In the data rows, zero lies at 4.5, halfway between 4 and 5.
Each row below has a hidden score, from 0 to 20, with 10 about the middle. What is it? The score is a weighted sum of the row's numbers plus the product of two more (or one squared), each taken from its middle value.
[4 4 2 6 2 4 4 4 5 4 4 5 6 5 4 4 3 5 4 3 3 4 6 5] 12
[4 5 3 4 4 4 3 5 4 5 4 4 4 4 4 4 3 4 5 5 4 4 4 5] 8
[4 5 6 6 3 4 3 2 4 3 4 3 4 4 4 5 4 3 6 4 4 3 3 4] 14
[3 4 5 2 5 4 4 3 5 5 4 5 5 3 4 4 5 4 6 5 4 5 6 5] 13
[3 7 6 4 6 5 5 5 2 5 6 3 3 4 4 3 4 9 3 4 5 4 3 5] 7
[3 5 3 3 3 5 3 5 1 3 5 4 5 5 4 4 1 3 5 5 4 4 5 4] 9
[9 5 9 8 9 9 9 4 8 7 6 5 4 9 4 6 3 2 5 4 4 4 9 4] 15
[3 5 2 3 2 4 4 4 7 5 4 4 5 4 4 4 6 4 6 4 4 4 4 2] 12
[3 5 6 4 4 4 3 5 2 4 4 5 4 4 4 4 4 3 5 4 5 5 5 5] 7
[5 5 6 4 5 4 3 3 5 4 4 4 5 5 4 3 6 4 5 5 4 4 5 4] 5
[4 5 3 5 4 4 4 4 5 4 4 4 5 4 3 4 3 6 4 5 4 3 4 4] 8
[7 9 8 9 7 6 7 8 9 9 9 9 3 8 5 3 4 5 5 5 3 9 3 3] 13
[4 4 3 4 3 4 3 5 2 4 4 6 2 4 4 3 1 4 4 3 5 6 3 6] 18
[5 3 6 5 5 5 4 6 5 4 4 3 4 4 4 5 4 3 5 4 4 6 3 5] 11
[4 5 3 3 4 3 4 5 6 4 4 4 2 4 4 4 1 3 6 4 3 3 5 3] 14
[5 5 3 3 6 4 4 3 5 5 4 6 5 5 5 4 6 5 5 5 5 5 6 4] 8
[4 2 4 4 4 5 4 4 4 5 3 4 5 4 3 4 7 4 4 3 3 4 5 4] 12
[5 5 4 7 6 5 6 5 7 4 7 7 7 8 9 5 5 7 4 9 7 4 6 4] 4
[4 5 6 4 3 4 4 4 5 4 4 3 5 4 3 4 4 2 2 5 3 5 6 5] 6
[5 6 7 7 7 8 6 7 9 7 8 2 5 5 9 4 5 9 6 9 9 6 3 5] 6
[3 5 5 1 5 4 4 5 3 4 5 6 5 3 4 4 3 5 5 3 5 5 5 6] 11
[4 5 3 5 5 4 4 3 6 4 4 5 3 4 4 4 4 5 6 4 3 4 5 4] 12
[5 5 5 3 4 5 5 4 4 4 4 5 4 5 4 4 2 4 6 4 4 5 5 6] 13
[4 5 3 4 5 3 4 4 2 3 4 7 5 4 3 4 4 3 5 4 4 4 6 4] 8
[6 2 6 5 1 4 4 5 7 4 3 5 6 3 4 4 6 4 3 3 3 4 3 5] 12
[4 2 4 8 4 4 5 4 5 5 3 3 3 4 3 5 4 3 5 4 4 4 6 5] 14
[5 5 3 3 6 4 4 4 3 4 4 5 5 5 4 3 1 4 5 5 4 6 6 3] 15
[5 3 7 4 4 5 5 5 7 4 5 3 7 5 5 8 4 4 4 5 4 6 4 4] 8
[4 3 5 4 3 4 5 4 3 4 3 4 3 5 4 5 3 3 5 4 2 4 2 5] 10
[5 8 5 2 5 7 7 5 7 5 7 3 8 4 9 4 2 9 4 9 9 6 3 6] 6
[4 5 3 6 4 4 4 5 5 4 4 2 3 5 4 5 4 5 6 5 3 4 5 4] 10
[5 5 3 5 5 4 4 4 4 4 4 4 4 4 4 4 4 2 4 2 4 5 4 3] 10
[4 5 4 3 5 4 4 5 5 4 4 5 5 4 3 4 2 5 4 4 3 5 4 4] 11
[4 4 5 4 2 4 4 4 4 4 4 6 5 4 3 4 1 4 3 4 4 5 3 5] 9
[4 5 4 5 5 4 3 3 6 5 4 5 3 4 4 4 2 4 3 4 5 5 6 4] 8
[5 5 3 3 5 5 4 5 3 4 5 5 7 4 7 6 4 5 7 5 6 6 4 7] 14
[4 5 4 3 5 3 4 6 3 4 4 4 4 4 4 4 0 5 4 4 5 4 6 5] 18
[5 4 5 2 3 5 4 4 7 4 5 2 6 4 6 5 7 8 5 6 8 7 3 3] 7
[5 3 5 7 6 5 6 6 6 4 4 6 5 4 4 4 2 3 3 3 4 8 3 7] 15
[3 3 4 4 4 5 5 3 7 4 4 5 3 4 3 3 2 5 4 4 3 4 3 4] 13
[4 5 3 3 2 4 4 3 2 4 4 3 5 4 3 4 3 5 3 4 4 4 4 4] 7
[4 4 4 4 5 6 5 3 6 5 5 4 3 4 4 4 4 5 5 4 4 3 2 6] 13
[4 4 5 4 4 4 4 5 4 4 4 5 3 5 4 4 4 3 1 3 4 5 4 4] 10
[3 5 4 3 5 4 5 4 4 4 4 7 5 4 4 4 2 3 7 3 4 5 5 5] 13
[4 3 3 3 3 4 5 4 6 5 4 6 5 5 4 4 7 4 3 3 3 5 6 6] 13
[4 4 3 4 5 5 4 3 4 4 4 6 4 3 4 4 3 3 2 4 4 4 4 3] 9
[5 4 5 4 5 5 4 5 4 5 4 5 4 5 4 4 7 6 3 5 4 5 7 3] 8
[6 5 4 4 5 6 6 4 6 7 5 1 4 5 4 5 3 3 4 4 4 3 4 5] 14
[2 6 4 4 5 4 4 4 2 4 4 4 4 5 5 5 4 5 6 6 5 5 7 6] 8
[6 2 8 3 6 4 6 7 4 5 3 4 5 4 5 4 4 6 4 5 4 4 3 5] 13
[6 3 9 5 5 6 6 5 3 5 7 3 8 5 8 9 4 4 8 6 8 7 5 4] 19
[5 6 4 4 5 4 5 4 0 4 4 4 5 4 4 4 3 5 3 4 4 3 4 5] 7
[4 5 6 3 4 4 4 5 5 5 4 5 4 3 4 5 6 3 4 5 5 3 6 2] 9
[4 3 6 5 3 4 4 4 5 4 4 4 5 4 4 4 5 3 2 5 4 4 3 5] 5
[5 5 3 4 3 4 5 4 2 3 5 4 5 5 5 3 4 6 4 3 6 4 2 4] 10
[4 5 0 4 5 4 3 5 3 5 5 3 4 5 4 3 7 4 5 5 5 5 4 5] 14
[4 5 2 5 4 5 5 5 4 6 5 4 5 3 5 4 3 6 5 5 6 5 3 3] 10
[4 4 3 5 4 4 3 4 3 5 4 4 5 5 4 4 2 3 4 3 4 4 4 5] 9
[4 4 7 4 3 4 2 4 2 5 4 6 4 4 3 3 3 4 4 5 4 5 4 5] 5
[4 5 2 3 3 4 3 5 1 4 4 5 3 5 4 4 6 5 3 4 4 3 5 6] 9
[6 4 8 8 8 6 6 6 5 6 6 3 7 6 6 9 5 4 6 6 8 9 3 6] 7
[4 5 5 4 4 4 4 3 4 5 4 3 4 4 4 4 5 5 4 4 3 4 4 3] 10
[5 6 6 3 4 5 4 5 4 4 5 4 4 4 7 5 0 8 9 7 8 5 3 5] 8
[4 7 5 6 5 5 4 4 3 5 5 6 4 5 6 4 5 5 3 5 5 4 4 5] 11
[3 4 4 5 4 4 3 5 3 4 4 4 4 4 4 3 6 6 6 4 5 5 3 5] 10
[4 5 5 2 5 4 4 3 6 5 4 5 4 5 4 4 7 3 3 5 4 3 5 5] 7
[7 2 8 7 6 6 6 6 5 5 6 2 9 7 9 9 3 6 8 8 8 9 6 7] 9
[9 8 7 7 8 6 8 5 8 6 7 7 9 7 9 5 6 9 5 9 9 6 3 6] 4
[6 7 6 5 5 7 8 6 2 4 5 6 7 6 9 7 5 9 7 9 9 9 3 6] 6
[4 5 4 6 4 4 3 4 4 4 4 4 4 4 3 4 3 3 5 4 4 5 4 4] 7
[7 5 5 7 6 6 5 4 7 6 7 3 4 3 6 5 4 9 6 7 7 8 3 4] 8
[3 5 4 3 3 4 3 5 0 3 5 6 4 4 4 4 3 4 2 4 4 4 4 5] 5
[4 5 4 4 2 4 3 2 4 4 4 6 5 4 4 4 7 4 5 4 5 4 7 6] 17
[9 5 8 9 7 5 9 6 5 7 5 7 4 6 5 5 5 4 3 4 5 3 5 6] 12
[4 6 3 6 3 6 6 5 5 3 5 4 4 5 8 4 4 8 6 6 8 5 3 4] 9
[5 5 5 4 4 4 3 4 4 5 4 5 3 5 4 4 6 3 1 3 3 4 5 4] 6
[4 4 3 7 1 5 4 4 7 5 5 5 3 4 4 3 3 4 4 4 4 4 4 4] 11
[4 5 4 4 3 4 4 5 6 6 4 3 5 7 5 6 4 4 4 6 4 5 7 3] 8
[5 4 4 3 4 4 3 5 3 4 5 6 5 6 5 6 4 3 6 7 3 4 7 5] 6
[4 5 4 2 4 4 3 4 3 5 4 4 5 3 4 3 4 5 4 4 4 5 4 6] 8
[5 4 7 4 4 4 4 4 3 5 4 2 5 4 6 5 6 6 5 5 5 5 4 4] 11
[7 8 6 5 8 5 8 6 7 7 7 3 7 7 8 4 8 9 4 8 7 3 4 5] 5
[6 6 4 5 5 5 5 4 3 4 6 7 5 7 8 5 5 6 7 8 5 4 6 6] 7
[9 6 9 8 9 6 9 5 5 6 9 5 1 7 4 3 5 4 5 4 4 3 3 4] 15
[3 4 4 4 4 4 4 4 4 5 3 6 4 4 3 4 2 4 2 4 3 4 3 2] 6
[7 3 5 4 4 5 4 5 6 6 6 4 3 4 4 5 8 4 5 4 4 6 3 5] 10
[5 4 7 3 7 6 4 5 8 4 6 3 4 6 3 4 4 4 2 3 3 3 5 2] 14
[3 4 3 5 5 4 4 5 5 3 4 5 5 4 5 4 6 3 6 4 5 5 4 5] 10
[5 7 9 7 5 6 7 6 4 5 5 2 7 6 9 7 4 8 7 9 9 6 6 5] 9
[4 6 3 3 3 4 3 5 4 4 3 3 3 4 4 4 2 2 4 5 5 3 5 3] 8
[6 3 4 5 6 5 5 5 3 4 5 4 7 5 7 7 4 7 8 6 8 7 2 3] 8
[5 3 4 3 4 4 4 4 6 6 3 5 3 4 4 4 4 3 4 4 4 4 3 4] 10
[4 5 5 3 6 4 3 4 3 3 4 4 5 4 4 4 5 2 5 4 4 4 6 4] 7
[4 5 5 2 5 4 3 3 4 5 4 5 4 5 4 4 2 5 4 5 3 5 5 5] 7
[4 5 5 4 4 4 3 4 5 6 5 4 5 3 4 3 0 4 3 4 3 3 3 3] 8
[4 5 3 3 5 4 3 3 3 4 4 6 3 4 4 4 6 4 3 4 4 2 5 4] 8
[5 5 6 7 4 4 5 4 4 5 6 4 2 5 4 4 0 5 5 4 6 4 3 5] 13
[4 5 6 2 4 4 4 5 6 4 4 5 4 5 3 4 8 5 3 5 4 3 5 6] 9
[3 5 3 3 5 4 4 6 6 4 4 7 4 4 4 5 6 5 5 6 4 4 6 4] 8
[5 4 5 8 4 4 4 4 6 5 5 5 4 4 3 4 0 4 3 3 3 2 2 5] 9
[4 6 4 5 3 5 5 1 7 4 4 5 5 4 5 4 4 5 3 5 6 4 4 6] 17
[4 5 6 6 5 4 4 4 4 5 4 4 4 6 6 6 5 6 7 6 4 4 6 5] 11
[4 2 5 3 2 4 4 4 6 5 5 3 6 4 4 5 0 5 6 4 4 4 6 4] 14
[4 5 7 1 6 4 4 3 5 5 4 2 4 4 4 5 6 5 3 5 5 4 4 5] 6
[3 4 4 3 4 5 4 3 5 5 5 5 5 4 4 4 5 3 2 4 4 4 4 6] 11
[6 3 9 7 6 6 5 6 5 5 6 2 4 4 6 4 4 8 5 7 8 5 3 6] 10
[3 7 5 4 4 6 6 5 4 4 6 3 6 3 8 3 7 9 7 8 7 5 3 4] 14
[3 4 1 5 3 4 3 4 4 4 4 5 5 4 4 4 4 4 4 3 4 2 5 4] 12
[3 6 3 5 5 4 4 4 6 4 4 5 5 4 4 4 5 5 2 4 5 5 5 5] 7
[5 3 4 8 6 4 6 4 5 4 4 4 4 5 4 4 5 3 3 4 4 5 3 5] 10
[4 4 5 4 3 4 4 4 3 4 4 4 3 5 3 5 2 4 2 4 3 3 6 4] 9
[4 6 3 4 2 4 4 4 4 4 4 5 4 4 4 4 7 5 4 4 4 3 5 5] 11
[4 4 4 3 4 4 4 4 3 5 5 4 5 4 3 4 5 5 3 4 4 5 4 4] 8
[4 4 4 5 5 4 4 4 2 4 4 3 5 4 4 5 4 5 7 5 4 3 4 4] 9
[8 9 6 7 5 8 9 7 4 4 7 2 6 4 9 6 6 9 9 9 9 7 3 4] 14
[4 4 2 3 4 4 4 5 5 4 3 5 4 4 4 4 6 4 4 4 4 3 5 5] 11
[3 4 4 4 4 4 3 3 6 5 4 6 4 5 4 4 4 4 3 4 3 5 4 4] 7
[4 4 4 4 4 5 4 3 7 5 4 4 4 6 3 5 5 5 4 5 4 3 7 3] 10
[3 6 2 6 5 4 4 3 4 5 4 4 6 4 4 4 4 5 7 5 5 5 4 3] 11
[6 3 6 4 5 7 7 3 6 4 5 6 5 8 4 8 3 3 5 6 4 4 9 5] 12
[3 5 2 6 4 4 3 4 4 4 5 5 5 4 4 4 5 5 5 4 3 4 5 5] 11
[4 4 4 4 6 5 4 4 3 4 5 6 4 6 3 4 6 6 3 4 4 4 5 4] 12
[3 4 4 6 2 4 4 5 4 4 4 5 5 5 4 4 4 6 5 4 5 3 6 4] 10
[5 2 5 4 4 5 4 5 3 4 5 4 5 5 4 6 4 4 4 4 4 4 4 7] 11
[4 5 5 2 2 3 4 4 2 4 3 4 4 5 4 4 1 4 5 4 4 3 4 4] 10
[4 5 4 5 3 4 3 3 5 4 5 4 2 4 4 4 6 2 3 4 5 5 5 6] 8
[5 3 5 7 7 7 6 5 5 6 7 5 2 9 5 9 5 4 9 8 5 4 9 5] 15
[5 2 4 4 3 4 5 3 7 5 4 4 4 5 4 4 6 3 4 3 3 7 4 2] 12
[5 4 1 2 6 4 3 5 6 4 4 6 3 3 3 4 2 4 5 4 4 3 6 4] 16
[4 4 2 3 3 4 4 6 3 5 4 4 6 3 4 4 6 4 4 4 5 5 3 3] 8
[4 4 4 6 5 4 4 5 3 4 4 4 3 5 4 4 6 4 4 5 4 4 5 4] 8
[8 7 8 9 9 4 9 4 8 5 7 5 2 5 4 4 4 7 4 3 4 4 4 4] 11
